One turn or mirror swaps these rows in pairs. Which row does each one swap with?
The rows were stretched afterwards, more along some directions than others.
K_971: [-11 29 10 23 -20 10 -48 -17 1 -3 -5 -15 -41 5 -20 -5 -3 -27]
K_413: [12 36 4 -1 -19 19 -16 -7 -15 4 -9 -21 -18 13 -35 -8 -4 -6]
K_490: [-12 18 10 16 -19 0 -57 13 -4 8 8 -16 -44 -18 8 -40 16 -18]
K_373: [9 28 8 3 2 18 8 -29 5 -2 2 19 -28 -8 -10 2 7 -6]
K_761: [1 12 29 8 -2 16 15 -18 14 4 -11 -4 -17 -8 -9 -25 27 -7]
K_952: [11 2 14 -2 -19 10 17 -9 -5 0 -5 -9 16 13 -3 7 10 7]
K_384: [2 41 14 8 -27 31 -48 -18 -1 3 3 -8 -48 -13 -46 -28 -16 -26]
K_680: [28 17 42 2 -16 31 0 3 1 28 20 -13 -55 -19 -17 -31 22 -8]
K_132: [-3 28 24 7 -24 18 17 -11 -1 16 21 20 -26 12 -13 -7 4 -5]
K_159: [14 31 16 9 -22 32 -12 3 0 25 6 14 -8 -9 -21 -11 -6 2]
K_210: [26 -6 45 17 -9 11 -9 14 3 6 15 -30 -32 -10 25 -32 25 -6]
K_850: [14 14 35 14 -23 33 -13 -10 -4 8 13 -14 -58 0 -23 -41 -9 -14]
K_397: [25 -7 45 5 -21 55 0 4 -2 -1 21 -9 -32 -5 3 -34 6 -1]
K_898: [-4 33 13 5 -20 17 -17 -18 16 1 -14 15 -22 -8 6 -2 4 -26]
K_442: [26 -10 50 14 -1 8 12 15 5 -4 18 -22 -17 1 -6 -35 3 -12]
K_561: [20 35 4 15 -16 14 -23 -33 -6 -2 6 -18 -46 -13 -44 -2 11 -15]
K_273: [-4 49 11 14 -26 19 -35 1 -4 15 20 -8 -46 5 -23 -42 -2 -9]
K_959: [9 50 16 2 -38 18 -41 -2 0 16 -4 -2 -35 -14 -31 -17 -15 -22]
K_406: [-5 19 22 5 -15 42 -5 -11 17 32 14 10 -33 -8 -1 -30 13 5]
K_11: [-10 60 8 21 -2 23 -26 -39 2 16 -10 -13 -44 -7 -33 -30 7 -27]
K_911: [-1 12 17 9 -17 23 -28 -4 -14 20 -7 -25 -9 -9 0 -20 22 -8]
K_310: [20 9 40 2 -22 41 -38 -19 -1 24 4 -25 -37 -7 -13 -20 9 -15]
K_270: [6 57 -17 11 -8 9 -40 -36 -9 -2 -11 -22 -66 -23 -44 -7 10 -38]
K_268: [3 33 3 20 1 24 -12 -18 -7 -7 18 -18 -23 10 -5 -13 25 10]
K_788: [4 5 12 2 -32 32 -38 4 -7 19 4 -3 -23 -10 6 9 6 -13]
K_431: [21 -13 51 6 -42 8 -40 32 -3 5 11 -25 -19 -19 16 -41 -7 -18]
K_493: [50 2 37 0 -6 34 6 -2 1 -3 7 -21 -23 -17 -16 -18 6 2]
K_686: [-5 43 -10 12 -17 5 -33 -46 -4 -11 -10 -4 -47 15 -26 9 5 -23]
K_909: [23 22 24 27 -17 28 -8 11 -6 -6 25 -12 -28 11 -18 -11 -8 15]
K_643: [-12 7 -1 7 -8 10 0 -3 -4 9 3 15 -12 -2 11 2 31 -9]
K_866: [13 61 -14 10 -10 43 -23 -41 -2 14 0 6 -52 -16 -49 -8 -8 -17]
K_318: [35 32 16 13 3 39 -2 -41 -4 -5 18 -22 -37 0 -42 -29 4 -3]
K_484: [-1 3 0 8 3 20 -12 -13 -13 -13 16 -36 -16 2 4 -23 32 8]
K_141: [4 5 14 10 10 21 19 -29 10 -2 11 -1 -22 -2 -9 12 23 -7]
K_181: [-1 29 13 6 -9 22 -13 -3 8 21 11 -3 -42 -29 2 -41 13 -29]
K_829: [25 4 56 11 -6 47 -10 10 3 0 20 -14 -24 -15 -1 -53 -4 -3]
K_121: [-7 -1 44 15 -19 14 -1 9 8 -11 2 0 7 8 4 -25 -7 -16]
K_489: [9 39 36 6 -2 33 -4 -21 1 0 -7 -15 -22 3 -22 -28 -8 -9]
K_456: [-2 17 12 14 -6 30 -14 -33 -9 5 12 -20 -45 5 -3 -7 25 1]
K_81: [20 -18 55 10 -21 37 -7 4 -15 13 25 -27 -1 4 9 -39 19 11]
K_343: [-2 22 20 13 -35 22 -48 -7 -5 8 2 -28 -25 6 -15 -14 9 -15]
K_371: [-2 17 23 20 -33 29 -13 4 -8 -2 15 -5 -33 6 -19 -13 -23 -14]

K_866 swaps with K_911
K_11 swaps with K_159
K_121 swaps with K_273
K_210 swaps with K_373

